In the rows, 128 means zero.
A state moves one step at a time under one of 6 hidden systems, and each row is a state written as 22 numbers. Each run below is a few steps of one system.
seq 1, Z186:
[[125 130 106 132 114 105 147 167 136 157 148 142 154 125 117 135 110 151
  115 127 146 140]
 [156 115 122 156 151 154 130 119 119 140 158  88 118 130 141 105 124 149
  146 134 133 126]
 [145 125 128 103 169  99 155 126 121 129  95 140 119 121 123 114 150 153
  131 134 123 136]
 [101 121 110 129 147 125 113 173 129 109 145 143 129 132 130 124 138 150
  148 110 141 108]
 [119 138 136 130 166 153 102 107 109 123 135 106 145 124 124 134 166 134
  141 130 116 112]
 [121 130 136 102 152  99 103 144 136 137 133 156 141 121 114 154 147 112
  116 153 111 154]
 [132 123 127 156 113 136  76 147 147 115 148 131 124 139 154 145 135 120
  148 128 127 161]
 [141 138 179 134 107 121 113 114 120 121 106 110 112 126 151 136 159 124
  135 124 114 152]
 [ 94 132 168 116 104 113 127 170 132 117 102 135 113 137 147 126 111 111
  104 135 124 139]
 [ 88 154 129 160  98 164 131 136 119 133 108 110 146 144 147 123 110 125
  128 138 137 133]
 [111 139 143 148 107 113 169 109  95 175 130 112 148 129 120 127 120 125
  121 153 126 141]]
seq 2, Z67, 11 rows:
[[128 111 131 155 136 119 128 134 120 109 106 133 136 130 149 125 162 155
  158 103 145 110]
 [119 113 170 103 156 114 121 140 117 128 127 123 139 133 128 131 144 132
  106 115 116  99]
 [114 146 126 106 151 151 100 155 145 128 129 134 140 155 139 127 105 128
  109 140 111 145]
 [129 165 111 135 120 130 110 124 125 147 143 133 142 124 120 147 150 140
  150 140 119 172]
 [125 116 143 141 117 102 137 135 110 133 144 118  88 105 128 124 147 111
  148 155 128 153]
 [111  97 138 146 124 118 132 146 134 100  83 140 112 141 161 118 134 118
  139 130 144 126]
 [107 127 158 134 116 118 113 138 125 128 112 141 172 142 138 151 145 139
  116 100 129 104]
 [117 138 164 126 131 144 106 138 123 152 155 102 151 141 134 135 110 119
   96 141 111 132]
 [136 143 109 142 126 144 133 132 137 158 124 119 139 147 139 119 110 133
  128 159 127 185]
 [131 135 119 158 103 108 158 137 108 152 138 121 126 118 128 125 151 156
  161 130 145 152]
 [104  99 154 141 145 124 153 143  99 119 116 104 105 127 143 101 150 134
  143 130 140 103]]
seq 3, Z67:
[[130 131 124 127 118 168  95 124 142  98 140 102 125 114 119 134 161 115
  134 109 139 113]
 [150 125 131 111 148 119 128 118 144 126 105 128 136  89 108 142 128 107
   89 161 123 139]
 [152 148 114 149 114 112 115 143 145 112 135 150 112 114 137 135  77 143
  127 127 116 127]
 [147 149 146 133 103 128 130  76 105 122 122 123 110 133 132 124 129 130
  150 106 101 120]
 [111 114 133  88  95 118 163 120 124 134 118 136 109 145 107 111 115  89
  108 119 129 120]
 [107 124  88 138  94 168 126 139 147 113 128 123 146 129 116 128 117 109
  119 115 159 108]
 [157 119 118 152 133 140 132  92 125 142 143 105 166  91 103 145 132 125
  107 139 137 104]
 [181 104 121 139 147 111 146 122 135 139 145 126 115 119 128 111  73 139
  106 138 122 118]
 [169 145 106 120 127 137 145 109 132 119 123 132 112 150 136 102 113 169
  148  85 124 120]
 [125 151 127  70 124 132 159 115 110 126 133 117 112 122  89 109 155 135
  129  96 124 103]
 [ 96 134  89  92 150 155 128 141 136 101 131 129 108 110  95 115 119  95
  115 146 136 102]]
seq 4, Z899, 11 rows:
[[156 137  53 147  90 140 112 129 162 168 183 153 141 152 116 132  90 127
  147 142 136 196]
 [216 106 119 146 104 107 161  93 123 142 164  99  72  89 121 109 160 144
  165 120 139 163]
 [158  80 162 102 148  98 174 153 134  76  64 119  72  95 145  95 141 140
  109 105 151  91]
 [ 82 169 122 114 149 167 119 139 132  71  65 136 164 128 126 131 123 154
  113  88 136  47]
 [ 82 184 112 107 149 156  95  95  98 153 184 130 168 136  79 148  87 104
  109 145  81  82]
 [128 107  75 107 135 111 107 116 143 164 189 171 102 169 107 124  92  74
  143 175 102 191]
 [193  87  87 143  87  92 129 106 157 127 130 161  99 125 128 133 191 124
  186 104 153 190]
 [196  74 191 133 109 105 128 119 139  79 105  99  99  69 136 140 181 131
  111  79 149  85]
 [128 142 174 111 153 160 110 146 159  66  46 115 140 111 150 133  72 128
   48 124 119  67]
 [ 78 252  94 128 105 167 110 116 123 126 114 142 163 125 106 147  48 136
  112 147  92 111]
 [ 89 164  86 129  79 125 137  85  86 172 212 129  74 140  90 110  88  75
  173 168  93 158]]
seq 5, Z111:
[[161 104 120 166  93 133 138  86 129 151 127 130 183 150 131 139 135 145
  131  82 146 107]
 [194  91 160 104 135 125 156 127 136 158 156  95 128 146 132 102 107 149
   90  98 131 124]
 [153 145  90  91 160 164 140 172 169 109 100 121 118 139 134  94  96 162
  103 122 140 139]
 [121 201  74 120 143 156 161 127 109 124 135 108 124  80  86 115 131 168
  145 133 132 112]
 [111 110  97 142 180 109 145 107  89 120 153 128  86  81  98 113 122 104
  153 175 119  86]
 [118  77  94 135 175  95  99  90 129  99 106 198 143 141 123 150 152  97
  155 133 122  94]
 [161 101 146 110 116 100  76 101 138 133 178 159 173 141 105 174 178 126
  130  64 116 100]
 [201 103 177  92 123 140  66 150 182 118 178 103 111 122 135 147 128 112
   82 111 111 159]
 [169 197 125  96  88 150 101 162 192  86  87 129  94  93 136 140  89 130
   94 139 118 186]
 [110 224 113 146  45 142 152 111 107  99 129 110  60  77 110 117  76 121
  152 134 110 122]
 [ 78 111 120 152 100 141 167  53  80 113 110 122  63 138 125  89  85  43
  153 168 108  91]]
seq 6, Z741:
[[ 86 151  91 146 164 146 109 157 130 110 107 139 111 132 147 118 125 124
  160 178 126 164]
 [104 131 137 162 138 102 116  96  96 151 119 144 162 125 128 159 191 128
  171 148 120 147]
 [109  49 180 139 140  93 110 147 121 137 145 131 121 144 150 133 149  89
  120 145 130 127]
 [117 108 167 143 119 157  88 167 163 115  89 121 156 173 183 134 132 128
  106 117 140 154]
 [131 179 186 131 106 125 130 169 119 164 137  89 162 123 143 140 136 182
  104 123 121 164]
 [116 157 148 141 152 134 160 165 100 143 127  80  78 114 150  87  98 151
  131 184 116 168]
 [ 72 158 104 156 139 127 172 124  92 130  58 138 122 144 150 103 144 141
  176 169 135 154]
 [ 56  95 126 167 138 103 153 124  69 169 149 135 166 153 120 125 177 126
  171 135 146 105]
 [108  28 145 138 182 147 121 139 129 160 136 113 175 188 152 112 153 100
  108 142 153 119]
 [146  97 146 119 154 129 115 195 176 157 101 136 203 171 163 141 148 173
   86 115 157 174]
 [171 155 165 136 164 112 116 209 133 154 167  92 131 117 159 122 149 228
  133 119 128 183]]
seq 7, Z514 (11 x 22):
[[176 140  93  92 146 145 128 135 176 139  95 136 160 134 122 130 143 147
  105 135 137 188]
 [140 174 120 131 108 117 120 175 133 109 165 111  98  58 103 143 145 157
  139 127 137 140]
 [136 132 139 160 176 141 112  93 104  90 108 103  73  96 148 112 135 117
  158 169 104 116]
 [ 89 151 121 110 125  84 132  85 104 122  77 192 133 142 115 148 140 104
  151 137 100 128]
 [ 74 118 139 124  81 139  78 134 122 129 182 142 142 172 120 150 134  85
  138  93 122 102]
 [163  66 155 126 104 156 108 114 167 150 132 103 149 156 145 132 131  76
   87 139 142 164]
 [168 127 137 141  64 102 149 179 172 128  95 134 133 106 146 138 101 149
   92 121 157 174]
 [149 176 156 180 103 151 144 141 110 110 124  73 105  94 158 109  99 189
  139 108 131 100]
 [113 160 150 115 166 128 196  77  71 145  85 101 107 124 121  85 102 140
  122 156  96  96]
 [ 40 142  69 103 141 125 170 135  95 150 127 172 150 166  90 106  99 113
  136 139 132  91]
 [102  69  70 145 147 164 116 116 125 166 199 120 195 155  92 137 157 106
  136 119 164  95]]
seq 8, Z514 (11 x 22):
[[128 119 100 128 102 131 152 127 121 166 150 113 141 127 107 128 199 128
  161 132 161 186]
 [119  65 153 137 136 108 135 183 130 100 120 113  97 101 144 121 184 123
  137 127 167 122]
 [123 126 168 151 177 121  97 149 136  96  58 138 160 128 171 146 150 159
  118 130 123 116]
 [112 191 182 118 144 102  99 144 104 158 144 133 160 133 130 160 118 165
  113 133  79 139]
 [102 156 140 123 139 145 112 147 110 163 173 106  98 167 142 105 110 118
  147 170  97 186]
 [ 98 127  99 136 104 142 160 131 121 153 102 117 123 146 130 110 182 113
  167 161 159 201]
 [ 77  87 148 158  99 111 142 171 112 117 113 114 138 101 131 139 201 122
  145 124 179 118]
 [113  75 194 167 173 112 105 154 118 116  94 121 162 135 174 140 141 138
  106 137 133  95]
 [126 156 175 131 156  95 114 157 122 172 115 150 185 169 162 147 102 183
  103 131  96 158]
 [115 182 145 121 126 142 128 174 109 179 187  93 124 164 141 106 120 177
  144 132 110 185]
 [106 134 114 118 149 160 173 152 109 153 122  73  95 129 132  81 181 134
  158 172 152 196]]
seq 9, Z186 (11 x 22):
[[124 107 153 119 103 142 112 151 133 104 148  91 124  86 112 143 186 112
  122 102 156 104]
 [133 128 161 127 162 136  97 137 147 101  95 116 138  85 133 152 103 104
   72 171 113 113]
 [130 188 112 163 112 117  94 128 141 121 117 166 142 125 144 158  74 149
  134 141  96 146]
 [127 156 146 137  78 123 125  89  95 150 173 123  87 163 135 114 110 123
  170 111  94 141]
 [104  88 135  78  99 136 168 113 125 132  98 124  92 168 123  92 145  74
  123 126 139 146]
 [ 96  97  98 139  78 150 160 160 150 122  93 119 166 110 113 132 148 108
  104 120 192 114]
 [157 122 141 182 125 135 144 113 115 148 150  88 171  70 115 149  96 142
   87 146 141  81]
 [186 130 122 134 178  98 141 105 132 152 126 152 131 138 139 118  45 157
  100 151  90 128]
 [155 155  76 112 126 127 143 130 132 131 146 159 104 177 134  93 112 183
  179  80 122 140]
 [115 125 119  75 138 149 159 123  99 118 158  92  83 129  93  86 196 132
  165  87 142  99]
 [ 91  96 101  83 186 141 130 151 141  95 101 128 132  83  87 132 171  82
   97 161 153  96]]
seq 10, Z741:
[[ 93 125 123 141 118 128 121 171 132  92 116 143 130 120 133 131 120 140
  130 100 148  81]
 [131 155 135 135 159 159 107  98 110 141 150 109 163 136 121 131 114 142
  120 125 105  95]
 [137 129 122  88 147 104 143 124 133 155 128 151 127 140 109 124  99 110
   98 158 106 156]
 [133 129  87 142  97 128 116 146 149 125 142 148 112 137 133 128 135 126
  163 127 144 171]
 [152 113 145 140 115 131 131 101 114 123 133 100 118 105 122 130 185 132
  150 108 139 122]
 [115 102 156 109 145 120 133 154 131  97 102 126 113 110 129 121 120 112
   95 125 133  83]
 [109 169 118 141 135 150  94 140 138 115 121 143 164 142 139 142  89 147
  117 120 111 109]
 [147 159 131 119 127 116 132  96 111 175 167 125 141 134 109 136 114 132
  124 144  94 152]
 [135 101 109 115 111 115 147 133 140 130 126 137  77 134 126 105 124  94
  138 151 134 170]
 [118 118 111 151  88 142 130 128 135 104 101 127 132 120 134 133 170 126
  156 102 162 124]
 [130 111 161 139 134 127 133 125 108 127 144  99 148 101 117 137 137 133
  105 111 133  69]]
seq 11, Z899 (11 x 22):
[[147 133 161 142 155 131 102 140 129  95 111 113 114 106 154 130 137 155
  129 120 119 110]
 [103 172 161 108 146 127 117 133 117 117  92 136 133 136 135 133 116 136
  114 135  97 122]
 [ 75 169 125 116 103 138 109 143 118 134 138 137 131 150 120 135 127 110
  137 135 114 146]
 [107 113 119 144 105 136 122 112 118 151 151 117 126 137 121 131 155  87
  150 154 134 163]
 [142  69 134 160 109  98 142 132 136 145 117 132 138 119 137 138 151 110
  125 145 152 152]
 [160 102 150 175 110 120 128 143 139 125 112 116 153 121 160 135 121 159
  116 109 147 116]
 [151 161 163 137 131 145 142 127 118 140 118  94 143 131 145 114  88 169
   98 115 113 113]
 [102 182 121 101 132 146 160 157 114 148 131 111 120 144 121  98  90 152
  114 140 117 139]
 [ 80 152  80 119 136 148 158 141 101 147 147 118 114 136 104 100 150 133
  167 145 144 140]
 [104  76 103 136 166 108 142 122  98 146 153 133 131 128 106 120 184 114
  162 142 147 116]
 [146  54 132 142 179  97 101 142 140 127 135 157 166 145 142 143 159 138
  130 112 142 106]]
seq 12, Z111 (11 x 22):
[[114  95 120 117 136 161 113 111 132 135 153 115 150 148 111 128 132  89
  110 127 135 103]
 [155 109 103 123 125 128 126 126 158 152 132 138 169 120 109 150 121 113
   92 143 140 148]
 [185 127 108 152 101 118 133 139 150 134 154 128 126 108 129 131 104 158
  128 113 140 143]
 [180 140 130 127 137 135 143 108 127 105 114 108  78 116 141  97 113 153
  141 114 119 122]
 [109 149 118  79 147 135 152 125 119  99  96 136  93 129 109 102 117 124
  127 113 120  94]
 [ 80 137  93 113 139 158 117 114 114 120 151 130 141 125  89 128 127  95
  129 130 128  79]
 [137  94  99 142 140 125 111  89 129 153 161 138 160 114  97 151 131  84
  116 161 129 123]
 [190  81 108 145 112  89 111 119 162 138 146 165 142 125 126 153 123 121
  124 118 137 149]
 [206 124 141 125  98 129 112 121 158 104 134 120 106 128 145 125 131 159
  133  70 127 134]
 [161 164 154  72 122 154 137 132 140  91 109  95  76 112 122  99 108 135
   98 101 115 114]
 [ 82 183  91  92 124 168 139 136 129  96 112 123 100 109  96 109  78  98
  107 150 120 101]]

Name the system that made each run.
seq 13 (2 x 22):
[[161 123 115 148 107 100 143 136 140 134 120 158 133 156 150 123  99 168
  143  92 134 135]
 [139 128 148 106 124 147 153 130 107 131 153  93 108 154 130  90 135 158
  137  74 129  99]]

Z186
seq 14:
[[163  83 166 151 113 112 167  70  84 129 155  96  92 119 126 103 121 126
  136  94 123  60]
 [103 106 118  75 125 154 155 130 146  99  80 143 124 178 128  91  79 102
   88  91 138  74]]

Z741
seq 15 (2 x 22):
[[130 133 113 117 135 139 144 120 115 119 126 110 111 109 110 114 182 138
  159 117 140 128]
 [108  94 139 114 165 114 125 140 121 110 120 131 127 106 115 132 153 111
  116 138 134  94]]

Z899
seq 16 (2 x 22):
[[130 191 126  91 179  98 113 114 106 132 134 145 142  72  81 165 157 146
  126 156  86 130]
 [114 111 106 142 159  95  80 124 128 102 159 171  74 112 128 141 109  76
  153 184  94 140]]

Z741
seq 17, 2 rows:
[[139 161 134 125 167 105 129 175 115 137 172 116 151  67  95 147 126 185
  103 127 127  88]
 [158 145 105 136 217 134 108 106 124 112 126 136  85 129 147 105  80 140
  141 173  83 130]]

Z741
seq 18, 2 rows:
[[116 168 130  90 142 199 123 109 137 124  84  87 190 134 108 132 184 137
  105 105 140 120]
 [118 143 116 114 163  97 140 182 125 157 166 128 152  67  81 152 103 138
   81 181 132 126]]

Z741
seq 19:
[[117 158 106  81 128 127 132 129 147 101  73 175 147 164 124 126 123 148
  121  83 124 115]
 [ 97 166 115 107  94 161 119 142 113 137 194 101 138 118  87 133 139 127
  132  99 134 101]]

Z186
seq 20:
[[ 93 119 144 135 108 160 115 163 133 105 137  98  75 140 153 103  92  87
  124 152 132 132]
 [ 89 157 109 142 103 152 148  93 120 134  58 136 163 137 127 133 129 102
  125 158 133 144]]

Z111
seq 21, 2 rows:
[[ 85 152 122 115 106 125 119 141 113 122 153 149 132 146 111 133 107 123
  132  98 120  89]
 [114 122 116 127 129 168 104  86 122 132 147 113 139 139 110 131 140  81
  130 142 121 123]]

Z67
seq 22:
[[136 128  82 129 109 115 204 171 115 182 172 109 115 122 106  86 102 170
  132 137 163 153]
 [153 107  65 147 173 157 183 109 115 123 106 102 109 127 131  71 157 167
  176 126 165 120]]

Z741
seq 23 (2 x 22):
[[ 88 115 159 160 117 158 124 113  96 139 131  90 129 164 156 113 147 112
  152 132 129 128]
 [ 99  95 154 115 115 106 164 140 124 164  93 131 160 155 135 124 146 111
  100 142 146 150]]

Z514
seq 24 (2 x 22):
[[112 172  87 148  99 124 150 130 125 156 134 133 157  83  91 150 119 131
  123 167 139 151]
 [155  90 114 181 127 105 133  98 109 145 175 123  97 113 129 121  97 112
  150 156 122 124]]

Z186
seq 25, 2 rows:
[[ 86 124 143  96 146 137 157 136 104 156 124 104 117 152 122 100 142 107
  121 161 124 149]
 [ 72 115  95 139 129 134 139 172 135 141 108 140 159 137 127 130 148 119
  132 157 163 150]]

Z514
seq 26 (2 x 22):
[[141 136 152 142 174 113 114 156 120 123 117 130 114 139 169 115 123 174
  143 134 110 142]
 [106 169 162 104 143 124 123 147 109 130 110 127 131 154 143 123 160 166
  145 106 107 141]]

Z899
seq 27 (2 x 22):
[[166 186 137  96 107 142 131  81 116 111 129 104 105  89  95 133 155 144
  137  95 106 116]
 [103 136 129  87 135 131 131 115 122  88 115 130  60 102 103 111  97  69
  112 152 107  97]]

Z514
seq 28:
[[134 113 136  83 127 167  88 119 155 135 151 123 133 187 133 122 135  90
  113 115 113 160]
 [148 143 102 107  91 140 123 158 169 143 132 120 143 109 107 146 160 122
  112 139 155 201]]

Z67
seq 29 (2 x 22):
[[141 186 138 112 106 181  96  89 119 121 151  88 157 116 102 148 190 146
  145  79 120 112]
 [128 125 132  77 150 117 158 129 126 146 135 107  94  82  84 120 109  76
   76 200 116 151]]

Z67
seq 30 (2 x 22):
[[181 163 116  97 170 110 110 140 152 133 121 148 145 116 120 142 143 178
  124 125 110 166]
 [138 184 144 102 132 105 112 152 116 109 159 125  62  99 120 125 135 150
  157 125  95 150]]

Z67
seq 31, 2 rows:
[[148 118 110 154 100  92 140 143 146 141 111 160 174 110 122 157 132 154
  120 111 155 130]
 [169 113 161 150 136 129 116 131 120 135 182  96 120 128 141 120 100 154
  120 100 116  92]]

Z186
seq 32:
[[122 120 182 124  63  99 127 175 124 115 167 111  90  97 124 135 116 114
  106 100 136 102]
 [116 136 140 132 144 183 127 109 139 102  74  99 120 141 154 103  70 100
   90 155 115 107]]

Z186
seq 33, 2 rows:
[[123  98 143  97 157  61 138 156 121 163 151 167 131 139 115 136 118 121
  108 152 111 142]
 [130 127 102 155 133 149  74 160 155 108 143 144 139 155 161 139 155 154
  170 107 137 156]]

Z111
seq 34, 2 rows:
[[119 131 145 149 135 111 123 122 104 143 143 131 188 114 113 158 151 156
  122 104 129  80]
 [138 109 157 125 160 138  96 147 136 144 172 117 136 159 144 124  83 124
   98 137 103 124]]

Z899
seq 35:
[[ 95 104 144 129 132  88 164 182 111 137 107 130 149 114 126 129 189 163
  137 115 166 120]
 [102  95 157 160 193 144 102 169 117 131 148  97 165 128 149 129 132 146
  111 145 136  88]]

Z186
seq 36 (2 x 22):
[[183 103 173 128 162 131 162  81 115 150  81  91 176 123 136 122 154 164
   92 110 128 101]
 [119 158 141  95 139 127 133 212 148 131 135 128 153 121 121 130  72 174
   64 114 132 103]]

Z899
seq 37, 2 rows:
[[120 135 113 158 129 151 141 130 121 164 133 113 181 155 136 122 130 162
  132 122 145 134]
 [151 102 132 118 161 111 168 140 115 170 145 108 137 133 123 104 135 155
  118 140 137 144]]

Z741
